In the rows, 128 means zero.
One turn moves each row of this set onto another row. After a few examples, where does it send each row asked below?
Moda: [101 130 129  88 127 130 142 117 120 126 144 125 126 115 111 103 119]
pubik: [ 93 103 108  74 106 110 134 101 136 141 124 134 136 113  98 125 133]
Rori: [115 117 104  91  98 124 142 127 130 133 136 162 148 133 113 119 148]
Rof: [106 114 114  85 100  97 135  96 139 131 128 128 124 117 109 121 118]
Sitig: [120 118 112  98 114 107 155 133 129 111 136 132 147 133 127 131 125]
mito: [ 90 152 112  87 118 123 145 130 124 137 146 115 124 123 123 118 129]
Fozoz: [112 134 120  85 110 125 127 111 141 136 140 139 141 119 119 118 104]
soti: [120 126 105  88 110 113 130 106 136 129 141 125 132 112 113 113 103]
raz: [ 97 154 112  76 121 115 147 132 125 142 130 113 144 118 110 122 143]
leva: [105 132 113  86 122 129 136 127 121 129 145 122 120 118 117 104 113]
pov: [107 120 129  77  93 104 137 109 134 141 136 138 122 106 101 118 118]
zom: [ 93 121 110  92 107 116 136 119 147 149 110 127 145 126 100 117 149]
Suf: [ 99 125  87 107  98 102 162 132 136 128 149 135 144 112 112 129 135]
selot: [ 90 112 117  74 117 117 140  93 132 137 129 136 145 111  99 127 132]
goz: [115 123 124 105  96  98 141 137 126 121 134 135 133 135 124 126 145]
nofop: [105 117 115  74  98 103 133 100 136 135 130 139 124 115 111 120 114]
Tun: [110 133 105  93  92 106 157 124 128 132 141 157 146 118 103 106 155]
kes: [108 112 122  95 106 114 148 115 121 118 136 153 135 140 121 116 150]
Pef: [ 96 152 117  76 126 120 150 122 131 140 130 119 153 120 115 134 131]
bise: [117 120 108 104 116 108 150 134 132 112 130 131 153 132 125 134 131]
kon: [ 91 143 123  89 109 122 145 137 130 146 147 116 122 117 117 125 126]
Gos: [ 96 136 127  81 115 112 159 129 136 143 114 123 143 110  94 108 138]
Dil: [ 96 154 105  90 116 124 145 125 124 140 152 116 123 118 118 111 133]
Kub: [ 84 123 111  90 101 125 143 122 154 154 123 133 147 115 101 124 131]
tilun: [111 116 119  92 112 116 146 120 115 117 136 151 133 139 120 121 153]
Lipas: [102 117 106 107 114 100 170 130 130 110 133 128 139 120 113 117 134]
siru: [112 132 102  95  94 108 158 123 126 129 139 161 135 117 104 103 148]
poz: [103 133  91  85 108 109 176 120 124 124 143 151 149 121 110 123 144]
Suru: [102 125  89 102 103 110 165 140 132 126 151 132 150 115 113 126 137]
beti: [ 99 145 114  80 113 116 154 125 137 147 108 126 138 127 103 114 151]
kobib: [103 155 104  76 120 123 148 130 122 147 132 120 139 122 110 124 145]
gubak: [ 93 139 112  77 114 115 156 133 141 146 107 124 144 120 101 115 142]
gizu: [109 136 105  88 122 127 145 117 125 126 145 124 119 116 115 104 110]
zofid: [117 115 123 102  96  99 138 134 125 120 143 134 137 133 123 127 141]
nat: [105 124 110 111 111 100 170 132 130 109 142 126 142 120 118 112 131]
fup: [ 97 102 109  81 110 113 136 101 140 139 116 129 134 123 101 129 135]
digo: [114 125 102  97 100 126 136 127 128 132 142 161 143 132 117 117 148]
zab: [114 130 115  85 111 116 123 107 133 127 141 133 131 115 116 105 107]
Besod: [ 82 120 107  87 108 115 141 113 150 146 112 132 147 120 101 116 143]
lotar: [111 131  86  85 111 110 167 116 124 122 143 153 152 115 108 125 140]

lotar turns into bise
Moda turns into selot
And these:
leva turns into pubik
kobib turns into soti
Tun turns into nat

One turn moves each row of this set onto another row. After a few examples, where does it send each row asked below?
fev: [152 146 133 145 101 130 149 111 132 138 140 122 126 139 118 126 115 141
 143 118 138 118 106 150 110]
rabup: [147 147 146 152 102 129 150 107 145 125 140 134 120 150 116 135 104 144
 137 136 142 119 110 149 109]
ruzun: [118 141 135 141  98 119 152 120 150 134 139 134 117 143 107 135 101 145
 117 115 146 149 115 150 141]
tiko: [163 148 131 142 100 146 130 130 123 158 148 138 130 138 115 149 104 157
 134 139 127 142 129 145 106]
Mir: [161 153 133 139 103 139 127 121 125 159 144 141 124 148 116 136  93 157
 134 150 127 139 133 144 107]
rabi: [123 132 157 139  97 120 152 102 136 139 128 137 123 150  99 133 100 146
 114 121 155 140 114 142 125]
gasa: [123 142 128 122 124 151 132 137 130 121 152 131 139 151  82 126  93 140
 117 134 152 150 114 126 118]
kol: [149 143 133 140 120 149 137 134 136 148 135 111 137 150  93 117 108 152
 113 136 110 123 131 122 123]
tuka: [139 146 141 139 114 147 134 149 135 143 142 107 148 153  93 127 123 154
 115 137 119 124 128 134 123]
molub: [145 139 147 142 117 151 138 131 141 137 133 120 140 160  86 131 109 160
 110 148 117 122 132 122 119]
Zemo: [126 120 143 137 107 126 137 124 129 137 151 134 138 144 101 128  95 155
 159 117 137 124 141 132 115]
toreg: [158 153 144 137 103 135 136 129 124 157 142 135 125 148 107 134  99 165
 133 160 130 148 136 142 115]
neze: [141 152 134 155 125 131 143 120 149 131 149 126 138 128  88 142  98 144
 125 128 120 150 143 128 142]
Nafi: [122 134 132 129 101 133 134 132 127 127 159 122 139 137  84 120  95 145
 105 129 146 146 122 111 115]
Pafe: [125 144 126 128 124 145 140 124 145 129 153 126 140 134  95 121  92 142
  97 128 146 150 119 121 105]
Zemiv: [127 136 132 131 102 131 145 112 135 124 157 128 137 128  97 128  99 141
 112 121 160 148 109 126 100]
Tofiz: [155 137 129 146  96 131 150 103 135 128 139 133 116 147 106 129 104 149
 147 129 133 121 110 139 115]
sav: [125 144 131 135 100 122 139 122 122 126 160 126 123 135  99 114  85 131
 121 124 154 142 112 122 119]
gibin: [120 124 141 127 104 139 128 121 131 146 130 136 134 166  83 129  94 151
 106 123 133 131 129 126 131]
duvi: [167 158 138 142 110 144 134 124 122 162 140 133 130 139 108 140 103 157
 127 150 125 149 131 142 112]
zakub: [133 135 143 158 118 134 139 114 148 137 153 137 135 127 116 144  90 139
 131 110 130 125 140 131 109]
Gose: [150 145 147 139  97 136 133 134 126 156 147 139 126 148 120 140  99 165
 137 152 134 139 135 146 102]
sozav: [131 147 145 135 129 122 144 123 132 147 140 117 140 142  91 107  95 152
 144 133 130 142 145 135 139]
vuke: [137 142 124 142 108 133 120 112 145 125 157 140 148 146  94 153 100 144
 144 121 133 131 135 146 123]
radib: [128 145 117 129 118 139 144 118 142 118 154 136 126 139  98 122  87 137
 124 127 155 153 107 133 115]
Zan: [128 141 136 134 106 133 147 113 133 144 130 131 132 142 100 140 114 137
 118 103 151 146 104 155 132]
foto: [161 151 134 144 103 143 140 141 125 157 146 130 126 132 111 145 108 161
 132 144 124 152 133 141 118]
Lal: [125 139 129 130 120 147 126 124 134 158 129 129 137 155  97 126  97 137
 100 108 129 132 123 137 130]
votus: [132 138 131 133 103 125 146 101 128 145 126 135 118 151  93 122  94 138
 125 112 142 142 111 142 142]
vove: [125 147 142 130 116 139 138 123 119 124 151 134 133 145  95 127  93 128
 126 125 167 144 102 134 111]
kevan: [152 147 135 144 100 139 136 142 130 158 151 136 121 136 126 141  99 160
 135 141 126 142 133 144 108]
rini: [142 148 133 147  94 124 147 123 141 125 150 127 121 148 116 133 112 145
 148 130 140 123 109 155 123]
felo: [121 149 143 133 122 139 131 135 120 135 153 122 136 144  95 114  86 128
 105 129 151 140 117 120 115]
Ranid: [140 159 150 136 129 134 132 111 136 139 142 121 162 143  82 138 114 146
 130 133 139 144 136 148 128]
siso: [136 153 144 146 120 143 136 145 149 136 142 115 136 158  99 125 106 153
 109 149 117 124 134 132 127]
Puv: [134 132 166 150 122 133 155 125 131 141 140 120 145 126  90 137 107 154
 131 123 136 141 142 122 120]
kulim: [131 150 139 134 126 127 124 107 138 146 148 131 148 149 112 120  92 137
 145 120 140 121 136 153 111]
sina: [152 152 150 144 106 136 143 141 127 160 145 130 125 137 119 136 104 164
 129 152 132 149 136 143 110]
gok: [110 134 147 139 111 135 136 130 151 146 137 131 131 156 105 129  93 148
  91 122 134 133 134 134 125]
Far: [113 131 129 129 105 143 131 142 144 142 139 130 140 156  93 141 109 149
 104 112 132 140 125 141 134]

Zan turns into Lal
Nafi turns into Zemiv
tuka turns into fev
And these:
Ranid turns into kulim
kevan turns into foto

One turn moves each row of this set onto another row. After a few examples, where does it send each row asked below?
Vap: [120 129 122 136 116 106 147 130 126 125 128 127 131 131 132 116 155 121]
gavur: [103 111 136 139 118 140 144 120 132 132 122 135 137 127 142 127 127 138]
Geb: [151 134 145 126 135 132 113 112 124 122 122 137 138 117 127 137 120 133]
subef: [139 132 141 135 123 128 147 114 135 121 132 123 128 113 125 106 114 131]
veneg: [131 124 106 116 123 128 109 121 119 126 126 116 149 131 143 141 136 129]
bil: [123 137 120 142 110 106 139 139 128 129 125 132 130 129 128 116 153 123]
vokos: [128 130 111 125 129 113 127 133 130 155 126 125 116 143 133 142 141 111]
Manip: [154 130 129 123 136 119 109 126 127 135 125 131 127 118 117 142 118 110]
fumip: [119 130 121 149 120 143 125 141 118 132 118 125 145 127 131 149 116 137]
Bonuf: [136 128 106 117 124 128 108 119 125 134 125 119 148 131 144 140 141 132]
Rinud: [123 131 117 140 118 141 114 138 123 138 116 133 138 130 130 153 111 141]
Taboz: [139 133 142 139 122 130 149 115 136 124 132 128 127 108 120 114 114 128]
fem: [109 109 134 133 125 139 140 117 140 139 130 139 140 131 137 123 115 136]
vug: [119 134 119 138 111 110 145 130 129 126 122 130 131 132 131 120 157 123]
zami: [154 135 125 126 131 117 108 127 136 136 126 128 124 114 119 138 120 110]
sisog: [111 122 121 136 127 126 160 137 113 126 135 123 123 136 125 126 114 128]
lolo: [152 132 142 126 126 127 112 111 128 124 123 139 146 118 129 136 116 130]
Patob: [139 138 145 136 138 139 133 121 131 127 122 134 124 129 118 134 101 138]
tokan: [155 138 119 124 136 119 111 128 133 133 130 130 125 121 117 141 116 112]
magel: [137 133 140 129 121 128 151 111 136 123 127 125 122 107 123 114 116 131]
nozav: [138 130 106 112 126 130 113 122 116 129 129 117 149 137 138 138 130 133]
Tav: [119 131 121 146 119 139 113 142 120 134 115 138 137 132 130 150 117 138]
ros: [116 134 118 138 111 109 144 135 130 124 122 127 131 124 136 121 154 121]
botad: [113 128 118 132 124 128 160 133 106 127 136 119 124 136 130 129 117 127]
gapog: [139 135 139 118 120 111 152 120 130 124 124 128 108 123 118 124 118 115]
sunu: [131 121 108 118 132 141 114 120 122 132 125 122 151 137 138 144 138 132]
Bavo: [109 122 116 127 129 130 156 135 114 129 132 118 114 139 130 123 127 128]
Fuvep: [132 126 102 116 132 132 111 125 122 125 128 120 148 130 143 140 138 129]
pazu: [123 125 110 123 123 120 124 132 130 152 121 136 124 138 134 151 143 111]
zolug: [108 111 129 138 128 145 138 114 133 133 132 139 141 127 139 123 123 139]
ditur: [151 130 141 119 129 129 110 111 126 126 123 139 136 117 130 139 115 131]
Lazog: [137 140 134 123 119 107 146 127 131 126 125 128 104 121 120 124 116 117]
pel: [150 130 124 118 129 111 122 122 141 121 122 130 122 119 112 120 138 112]
Medo: [122 137 122 149 116 134 117 142 129 132 116 136 145 128 127 146 116 142]
Mevot: [125 127 113 120 130 115 126 126 140 158 130 133 121 138 136 141 137 112]
vuk: [144 139 141 136 136 143 130 121 126 123 124 135 125 123 115 131 105 141]
zeded: [121 130 108 134 112 112 138 137 122 127 128 124 130 124 132 121 157 119]
tezo: [141 135 131 118 119 113 148 125 131 124 119 127 105 122 111 122 119 117]
Fugi: [107 114 133 135 129 144 142 116 136 131 125 141 142 129 142 129 125 139]
rupug: [151 132 123 114 126 111 123 117 141 123 124 134 119 127 117 114 140 118]
zim: [114 128 119 125 129 122 155 134 110 119 138 116 125 138 130 123 116 133]
Guvo: [110 111 129 136 122 144 138 117 135 127 128 139 146 126 136 125 119 144]
dum: [143 139 145 139 133 142 135 120 127 131 122 131 122 118 118 129 105 139]
fir: [124 131 120 146 116 140 118 143 116 137 115 138 143 129 133 149 116 134]
Gati: [116 126 117 133 127 134 159 136 109 129 132 116 124 138 131 122 117 127]
liga: [151 135 126 118 129 112 126 122 138 120 121 124 118 127 114 117 139 116]
mos: [125 122 110 120 126 121 127 133 133 155 120 132 116 144 134 139 139 109]
mela: [124 124 107 124 129 120 127 130 136 155 124 124 119 143 131 141 137 107]

Gati turns into Fugi
Patob turns into lolo
gapog turns into Taboz
And these:
zeded turns into Bavo
sisog turns into Guvo
mela turns into vug
Mevot turns into bil
dum turns into Geb

